Here are the same points, seen from different sides; a view may also be mirrored.
A view may leave some points out. In some views, one point has been moved. Which views, in the order they come, and which point in each? Write no view if no view has one.
Scene 1:
A:
  buder [  5,  12,   4,   2,   7, -33, -38,   0,   7,   2, -30,   6]
  gefav [  3,   9,   1,   5,   2, -32, -33,  -3,   8,   5, -42,  -1]
  genal [  2,  16,  -1,  -5,   8, -42, -41,   0,   8,   3, -28,  10]
  vorop [  6,   5,  10,  11,   2, -27, -33,  -1,   2,   1, -43,  -4]
  dopa [ 12,  16,  -3,   2,  10, -22, -40,  -1,  23,   9, -19,  16]
  zitap [ 14,  10,   4,   8,   7, -17, -37,   0,  17,   7, -26,   9]
  vofig [  5,   7,   3,   9,   1, -27, -32,  -3,   9,   5, -43,  -2]
  rin [  2,  14,  -1,   0,   5, -38, -37,  -2,   8,   3, -34,   5]
  Resit [  7,   9,   1,   9,   1, -22, -32,  -3,  14,   8, -40,   1]
  Suzel [ 15,  10,  10,   8,   9, -19, -39,   2,  11,   2, -23,   9]
  selo [  5,  13,  -2,   2,   5, -30, -36,  -3,  14,   7, -33,   7]
B:
  dozu [ 4, -2, -4,  7, -6, -4, 11,  3,  0, -8, -7,  7]
  zitap [  3,  -8,  -2,   9,  -9,  -4,  13,  -3,   0,  -4, -10,   5]
  buder [ 1, -2, -6, 15, -9, -2, 12, 13, -9, -5, -8, -1]
  Resit [ 1, -1, -6, 14,  0,  3, 12,  3,  5, -8, -3,  1]
  selo [ 3,  2, -6, 11, -5, -3,  9, 12, -4, -9, -5,  4]
  gefav [ 0,  3, -8, 18,  0,  5, 11, 13,  0, -9, -2, -3]
  vofig [-1,  0, -7, 19,  1,  7, 12,  7,  4, -8, -1, -3]
  Suzel [  1, -12,  -2,  13, -13,  -4,  16,  -2,  -5,  -1, -12,   3]
  rin [ 1,  4, -8, 15, -5, -1, 10, 18, -9, -8, -5,  0]
  nele [ 1, -1, -6, 15, -3,  2, 12,  7,  0, -7, -4,  0]
  genal [  2,   3,  -7,  12, -10,  -6,   9,  23, -16,  -7,  -7,   2]
  nuzak [ 2, -5, -4, 13, -5,  0, 13,  1,  1, -6, -7,  2]
  vorop [-3, -4, -8, 25,  0, 10, 16,  7,  1, -4, -3, -9]
  dopa [  5,  -9,  -1,   4, -14, -11,  13,  -4,  -3,  -4, -13,  11]
C:
  rin [-12,  -6,   9,   3,  -1, -19,  15,  19,  -7, -16,  -3,   6]
  vofig [-17,  -2,   5,  -4,  -2, -12,  20,  12, -14, -13,   7,  -3]
  nele [-17,  -3,   5,  -3,  -7, -14,  18,  17, -11, -10,   4,   1]
  dopa [-16,  -5,   8,   2, -23, -18,  16,  30,  -2,   3,  -4,  11]
  genal [-11,  -8,  10,   7,  -3, -22,  13,  23,  -2, -16,  -6,  12]
  zitap [-21,  -2,   1,  -4, -19, -13,  16,  24,  -7,  -1,   5,   6]
  buder [-16,  -5,   4,   1,  -6, -18,  13,  21,  -5, -14,   0,   9]
  gefav [-14,  -4,   8,  -1,   0, -14,  18,  13, -12, -15,   3,  -1]
  Suzel [-24,  -2,  -5,  -4, -17, -14,  13,  24,  -3,  -6,   6,  10]
  selo [-14,  -5,   9,   2,  -8, -16,  17,  21,  -8,  -9,  -1,   4]
  Resit [-17,  -2,   6,  -3,  -8, -12,  20,  15, -14,  -6,   5,  -2]
D:
  dopa [  3,   4,  -2, -18, -23,  15,  -7,   4,   8,  -4,  -1,  -3]
  genal [ 12,  -6,  -2, -17, -19,   0,   5,   4,  -9,  -8,   7,   1]
  buder [ 15,  -9,  -1, -11, -17,   7,   1,   4,  -4,  -2,   7,  -3]
  nuzak [ 12,  -8,  -3,  -4, -14,  13,  -4,   5,   7,   3,   7,  -9]
  Resit [ 10,  -9,  -6,   0, -12,   9,  -1,   5,   8,   4,  10,  -9]
  rin [ 12,  -8,  -4, -10, -16,   0,   5,   5,  -5,  -4,  10,  -2]
  selo [  8,  -5,  -6,  -9, -16,   5,   1,   5,   2,  -2,   8,  -4]
  Suzel [ 16,  -7,   3, -11, -18,  21,  -9,   3,   3,   2,   1,  -7]
  dozu [  6,  -3,  -5,  -8, -17,  11,  -4,   5,   9,   0,   5,  -6]
  vorop [ 22, -19,  -2,   3,  -9,   8,   1,   5,  -1,   7,  13, -10]
  zitap [ 10,  -5,  -1,  -9, -18,  19,  -8,   4,   9,   2,   2,  -8]
E:
  dozu [  0,  12,  18, -10,  -7,  -1,  -8,  -1, -15,   0,   0,   4]
  genal [ -7,  10,  15,  -2,  -3, -16,   5,   8, -24,  -1,  -3,  -2]
  vofig [  5,   5,  12, -22,  -6, -11,  -9,   2, -14,  11,  -3,  -2]
  rin [ -3,   8,  15,  -9,  -4, -16,   0,   5, -22,   4,  -4,  -2]
  nele [  2,   8,  13, -16,  -5,  -8,  -7,   3, -14,   5,  -2,   0]
  gefav [  2,   5,  14, -18,  -4, -15,  -6,   3, -17,  10,  -4,  -1]
  zitap [  1,  13,  14, -10,  -6,   6,  -9,   3,  -9,  -4,   2,   2]
  nuzak [  3,  10,  13, -15,  -5,  -1,  -9,   3, -11,   2,  -1,   0]
  selo [ -2,   9,  17,  -9,  -5,  -9,  -4,   1, -18,   3,  -2,   2]
  Suzel [ 1, 13, 10, -9, -3,  5, -6, 10, -7, -6,  2, -2]
  vorop [  8,   5,  10, -25,  -5,  -7, -13,   3,  -8,  11,  -3,  -2]
  buder [ -1,  10,  12,  -8,  -3, -10,  -1,   9, -16,   0,  -2,  -3]
  dopa [ -5,  17,  20,  -1,  -7,   5,  -4,   0, -15, -10,   2,   6]
Views that do not fit: B, E
  B moved: dopa
  E moved: vorop
